Each row is where one point has got to under a steady rotation. How many ticks took it there?
The counts run from 0 to 257.
[155 193 184 190 123 121  96 118  89 129  67 134 110 138 150 109 105 130
 113 119 119  88 110 102 143 143 136 144 118 148 127 122 165 108 135  88
 146 156  91 113 143  86 116 106 124  90 149 129 133 165 144 144 118 145
 140] -> 71
[121  92  83 103 136 150 142 124  88 122 178 146 120 166 124 157 113 127
 112 123 189 130  90 100 106 157 102 103  96 137 111 109  99 168 138 126
 124 131 140  83 121 127 159 187 107 101 119 153 117 146 161 165 116 111
  98] -> 86
[119  91 119  84 154  98 131 129 166 174 130 112 149 123 150 151  93 104
  98 107 117 120 188 186 152 147 166 101 146 117 141 134  96 142 128 108
 137 132 144 130 169 129 156 144 164 166  81 113 142  89 184 129 126 117
 104] -> 113
[124  71 102  90 134 126 147 130 151 117 122 111 121  95 109 172 138 128
 140  94  93 145 153 158 129 121 188  99 141 134 151 137 138  89 153 121
 139 114 137 146 160 148 166 132 161 154  88  96 131  92 155  92 164  76
 163] -> 209
[115 138 154 114 127 125 141 126 176  80 165  95 162  84 165 107 161 108
 148 175 132 116 169 153 145 102 143 111 173  94 123 129 120 129 152 161
  72 125 138 182  94 160 132 140 111 171 103 108 133 105 115  95 162 148
 124] -> 124
[129  95 135 128 176 122 100 134 123 144 125 144 153 109 163 141  89  84
  94 131 127 109 152 111 127 144 144 137 145 127 158 125  91 198 108  78
 146 143 108 109 128 114 135 146 133 140 102  82 138 127 185 142  77 153
  66] -> 180
[111 148 111 127  95 127 110 182 155  83 133 107 149  89 141  88 132  84
 119 115  83 102 117  72 114 120 154 172 175 141 145 109 113 134 161 112
 113 117 111 105 109 148 161 138 139 140 123 125 104 107 125 105 122 192
 106] -> 169
[119  52  91  90 166 145 118 122 138 143 148 152 139  95 103 200 156 119
 146 123 136 169 143 149 123 107 138  85 132 126 136 141 107 169 121 142
 152 116 159 128 125 155 165 154 129 146  81  96 148  89 159  87 121  97
 123] -> 203
[ 89  63  95  86 156 123 172 132 146 169 153 125 151 128 118 130 105 120
 119 116 146 128 168 170 112 163 127 139 122 130 138 126  67 154 107 120
 130 144 155 130 149 123 144 148 198 165 128 136 109 106 146 141 128 117
 103] -> 108
[165 162 141 162 122 122  84 141  93 147  49 146 135 129 134 140 123  90
 123 133 134  91 155 100 142 157 145 119 150 129 145 106 137 138  97  74
 176 150  80 108 140 122  93  97 107 107 158 100 141 139 138 130  90 170
 108] -> 66
[101  89 115  98 143 143 141 117 139  96 146 125 144 100 141 146 167 122
 163 176 193 123 184 159 130 133 132  67 145 109 132 111  98 150 114 122
 114 109 143 144  88 181 109 152 121 146 128  87 134 110 123  99 132 132
 115] -> 130
[103 144 136 112 112 132 181 131 127  97 167 102 150 148 161 114 172 141
 151 182 184 135 170 160 119 135  98 108 134 112  91 114 143 109 121 151
  82 145 154 167  79 140 109 153 130 116 143 138  97 129  94 123 174 123
 121] -> 126
[148 113 167 160 174 128 105 122  99 137  96 154 138 122 143 178 144 100
 144 144 128 149 159 126 143 105 143 103 140 147 127 163 154 160 104 139
 155 182 127 164 117 111 124 114 108  97  82  83 183 139 167 105 130 109
 113] -> 21
[120 166 183 159 144 101  96 139 139 143 107 113 160 118 155  77 108 112
  87 107  73 122 120 110 146 105 132 184 138 151 119 169 147 126 136 147
 121 191 125 157 150  77 140 102 136 120  91 156 133 137 150 146 117 149
 123] -> 4
[111 141 181 149 127 115  94 129 179 110 137 108 163  95 166  96 164 108
 135 165 107 125 164 159 164  74 139 130 176 112  94 154 152 112 134 168
 104 159 144 183  99 145 106 109  98 147 108 112 144 113 117 105 139 144
 129] -> 123
[151 217 170 141  90 117 128 126 112 134  97 112 113 156 123 122 160 141
 127 138 142 106 137 131 154 145 158  97 150 127  91 118 190  70 128 126
 114 148  96 148 132 103 108 113  92  81 147 160 129 138 112 110 161 127
 147] -> 234
[124 156 135 110  76 128 109 131 154  55 137 109 129  88 154 106 157 111
 142 143 142  82 131 113 154 132 165  88 179 107 133 103 144  97 168 121
  86  90  99 141 106 165 136 155  97 146 109 104 131 121 129  97 151 159
 123] -> 237
[ 86  86 129 111 130 119 175  98 161  70 145 100  97  78 143 130 143 147
 142 132 124 134 139 139 120 108 145 104 109 134 151 131 161 114 164 115
 107 111 146 161 104 132 159 140 174 149 105 103 127 134 109 119 183  90
 162] -> 29
[ 87 123 130  86 101 132 167 126 153  85 180  99 152 109 162 116 163 129
 153 165 173 113 184 169 143 131 127  93 152 111 112 111 134 122 146 144
  81 126 156 168  87 159 135 163 135 142 120 119 115 118 118 102 175 123
 114] -> 125
[127  92  82 112 124 144 136 108  91 109 133 149  94 130 134 162 116 125
 137 122 170  94 127 110 112 177 135  79 111 116 170  95 102 145 139  61
 158  85 111  65 121 150 140 157 128 129 148  97 114 143 145 140 114 128
 106] -> 249
[142 145 189 139 148  98  99 130 150 170  98 112 150 120 163 121 122 124
  95 135  79 138 185 167 177 111 165 131 150 124 115 165 146 110 127 153
 127 179 120 182 153 105 120  99 122 132  91 128 167 108 169 116 135 111
 134] -> 117
[142 114 125 149 123 132  81 119 147 143 116 133 132 111 117 100 135 144
 121 138 116 146  99 114 128 106  95 149 123  80 127 124 102 134 120 150
 139  93 140  91 130 169  78  91  61 186 168 147 146 130  75 147  73 152
 146] -> 151
[ 88 108 111 115 133 131 129 153 135  90 151 120 168 111 152  97 116  78
 122 129 141 104 151  92  93 145 113 156 154 131 153  98  62 180 117  94
 130 114 121 109  96 142 148 155 161 142 126 104 104 122 134 140 104 193
  71] -> 175
[107  88 125 103 164 110 128 124 117 130 135 134 125 127 158 134  84 102
  99 101 159 100 154 114 126 168 139 110 123 140 154 116  96 183 142  69
 132 143 107 105 132  98 149 160 171 122  92  99 118 130 191 156  98 150
  82] -> 181
[141 147 138 150 128 124 130  94  85 129  80 148  91 138 116 176 147 153
 158 118 143 124 142 139 136 146 143  79  99 126 131 128 183  95 114  85
 166 129 104 140 145 110 111 107 113  91 150 110 138 167 116 115 163  80
 159] -> 138
[153 137 137 166 150 145  90 133 102 144 112 136 119 134  98 147 136 118
 132  87  72 161  81  80 111  86 141 168 122 175 134 157 170 123 134 152
 159 174 129 126 134  99 153 107 116  98  87 147 161 137 152 109 131 102
 148] -> 94
[123 117  91 122 118 135 146 106  67 129 119 153  82 149 122 163  93 146
 139 115 188 102 109 112 103 184 117  92  81 136 149  95 133 138 127  76
 151 109 107  84 119 120 122 146 128  94 155 112 127 164 128 155 119 105
 121] -> 250
[144 146 155 153 163 110 138 121  73 164 117 150 110 169 148 116  79 134
  99 101 153 108 132 127 130 163 122 131  87 148 129 137 152 143 120  83
 139 180 103 124 126  54 155 145 152  74 112 128 125 168 172 157 139 108
 105] -> 183
[110 101 128 153 173 124 142 144 128 175 120 149 169 146 125 105 138 133
 137 128  94 175 154 134  97 102  75 207  97 142 127 149  99 143  72 156
 149 159 167 155 122 104  88 102 168 134 154 154 125 142  98 149 129 128
 120] -> 105
[143 165 132 148 100 132  92 177 137 100 107 112 156 100 123  86 148  94
 132 120  58 116 100  63 118 103 138 195 187 147 125 124 126 118 130 130
 120 136 107 115 119 127 139 111 113 133 115 121 120 123 123 122 107 191
 125] -> 168
[144 134  79  92  89 131 130 152 111 168 141 119 120 153  90 154 111 120
 107  87 163 102 103 105 132 190 160  96 147 120 125  94  99 107 137  95
 120  94 116  76 179 142 156 161 110 113 133 167 111 106 165 124 120 113
 116] -> 159
